[[-0.79 -2.63 -1.13  4.37]
 [-0.13 -4.19 -0.19  7.19]
 [ 5.26 -1.56 -0.85 -3.63]
 [ 6.13 -2.37  0.27 -3.58]
 [-2.22  3.60 -0.86  2.91]]
:
[[-1.13  4.37 -0.79 -2.63]
 [-0.19  7.19 -0.13 -4.19]
 [-0.85 -3.63  5.26 -1.56]
 [ 0.27 -3.58  6.13 -2.37]
 [-0.86  2.91 -2.22  3.60]]

[[-3.55  2.93  2.70  0.23  1.40 -3.88]
 [ 2.84  1.39 -0.45 -0.18 -2.54 -0.33]
 [ 3.70 -1.52  0.02 -2.94 -0.74 -1.87]
 [-3.62 -2.89 -1.35 -2.53 -1.89 -5.42]
 [-1.23  3.61  0.35  0.56 -2.68 -1.88]]
:
[[ 1.40 -3.88 -3.55  2.93  2.70  0.23]
 [-2.54 -0.33  2.84  1.39 -0.45 -0.18]
 [-0.74 -1.87  3.70 -1.52  0.02 -2.94]
 [-1.89 -5.42 -3.62 -2.89 -1.35 -2.53]
 [-2.68 -1.88 -1.23  3.61  0.35  0.56]]

[[-0.29 -1.35 -4.17  5.96]
 [ 0.76  3.31  4.98  2.80]
 [-3.17 -2.67  6.64 -1.16]
 [ 3.98  3.99 -1.46  6.25]
 [-3.96 -2.52  5.45 -1.67]
 [-6.79 -3.30  0.05 -2.17]
 [-3.14 -3.47 -5.46  3.31]
 [-0.20 -0.57 -4.01  5.71]
 [ 1.42  3.35  5.53  3.10]
 [-4.50 -2.62 -6.10  2.38]]
:
[[-4.17  5.96 -0.29 -1.35]
 [ 4.98  2.80  0.76  3.31]
 [ 6.64 -1.16 -3.17 -2.67]
 [-1.46  6.25  3.98  3.99]
 [ 5.45 -1.67 -3.96 -2.52]
 [ 0.05 -2.17 -6.79 -3.30]
 [-5.46  3.31 -3.14 -3.47]
 [-4.01  5.71 -0.20 -0.57]
 [ 5.53  3.10  1.42  3.35]
 [-6.10  2.38 -4.50 -2.62]]

[[-2.20 -0.61  5.90  4.06 -1.05 -2.62  5.53  5.96  5.24  1.76  0.75]
 [ 1.94 -1.51 -0.25 -1.06 -0.89  0.20 -1.78 -1.69 -1.72 -0.02 -1.84]
 [-2.55  3.98 -4.94 -3.83  0.84  2.31  0.23 -0.80  0.76 -4.59  4.19]
 [-0.32  3.60 -5.33 -2.30  0.95  3.26 -0.73 -1.73 -0.55 -1.87  3.23]
 [-0.69 -0.65 -0.68 -1.83 -1.49 -0.48 -0.20 -0.37  0.00 -2.03 -0.37]
 [-6.67 -3.09  0.86  3.64 -6.16 -5.66  4.33  4.18  3.28  1.14 -1.55]
 [-1.02 -1.15  0.85 -3.17 -3.23 -0.94  1.54  1.25  2.08 -4.17 -0.09]
 [-1.19 -1.02 -0.80  0.29 -0.92 -1.24 -0.65 -0.60 -0.89  0.26 -1.07]]
:
[[ 1.76  0.75 -2.20 -0.61  5.90  4.06 -1.05 -2.62  5.53  5.96  5.24]
 [-0.02 -1.84  1.94 -1.51 -0.25 -1.06 -0.89  0.20 -1.78 -1.69 -1.72]
 [-4.59  4.19 -2.55  3.98 -4.94 -3.83  0.84  2.31  0.23 -0.80  0.76]
 [-1.87  3.23 -0.32  3.60 -5.33 -2.30  0.95  3.26 -0.73 -1.73 -0.55]
 [-2.03 -0.37 -0.69 -0.65 -0.68 -1.83 -1.49 -0.48 -0.20 -0.37  0.00]
 [ 1.14 -1.55 -6.67 -3.09  0.86  3.64 -6.16 -5.66  4.33  4.18  3.28]
 [-4.17 -0.09 -1.02 -1.15  0.85 -3.17 -3.23 -0.94  1.54  1.25  2.08]
 [ 0.26 -1.07 -1.19 -1.02 -0.80  0.29 -0.92 -1.24 -0.65 -0.60 -0.89]]

[[-3.48 -1.18  3.10  2.02  3.72  3.80]
 [-1.40 -5.10 -5.01  6.45 -0.21 -3.91]
 [ 4.92  4.86  1.80 -0.71 -4.70 -0.93]
 [-2.22 -6.63  1.78  6.97 -6.15 -0.67]]
:
[[ 3.72  3.80 -3.48 -1.18  3.10  2.02]
 [-0.21 -3.91 -1.40 -5.10 -5.01  6.45]
 [-4.70 -0.93  4.92  4.86  1.80 -0.71]
 [-6.15 -0.67 -2.22 -6.63  1.78  6.97]]

[[ 1.80  0.39  0.28  0.70  0.28 -0.55 -1.66  3.89]
 [-1.73  0.60  0.47 -0.09  0.13 -2.43 -0.49 -4.74]
 [ 0.93 -1.87 -1.47 -0.71 -0.60  6.46  3.42  3.60]
 [ 0.34 -0.40 -0.31 -0.78 -0.42 -0.79 -0.11 -3.14]
 [-1.21  1.76  1.26  1.71  1.14 -2.40 -2.69 -1.37]
 [-1.47  0.68  0.52  0.12  0.23 -2.26 -0.76 -4.00]
 [ 2.46 -0.17 -0.06 -0.92 -0.61 -3.52 -1.87 -0.50]
 [-4.35  2.12  1.45  2.83  1.91  1.18 -0.71 -1.53]
 [ 1.40  0.25  0.20  0.12  0.00 -1.58 -1.45  1.43]
 [-3.18  2.07  1.55  1.43  1.12 -3.89 -2.02 -4.36]
 [-2.95  1.61  1.19  1.28  0.98 -2.18 -1.12 -3.19]]
:
[[-1.66  3.89  1.80  0.39  0.28  0.70  0.28 -0.55]
 [-0.49 -4.74 -1.73  0.60  0.47 -0.09  0.13 -2.43]
 [ 3.42  3.60  0.93 -1.87 -1.47 -0.71 -0.60  6.46]
 [-0.11 -3.14  0.34 -0.40 -0.31 -0.78 -0.42 -0.79]
 [-2.69 -1.37 -1.21  1.76  1.26  1.71  1.14 -2.40]
 [-0.76 -4.00 -1.47  0.68  0.52  0.12  0.23 -2.26]
 [-1.87 -0.50  2.46 -0.17 -0.06 -0.92 -0.61 -3.52]
 [-0.71 -1.53 -4.35  2.12  1.45  2.83  1.91  1.18]
 [-1.45  1.43  1.40  0.25  0.20  0.12  0.00 -1.58]
 [-2.02 -4.36 -3.18  2.07  1.55  1.43  1.12 -3.89]
 [-1.12 -3.19 -2.95  1.61  1.19  1.28  0.98 -2.18]]
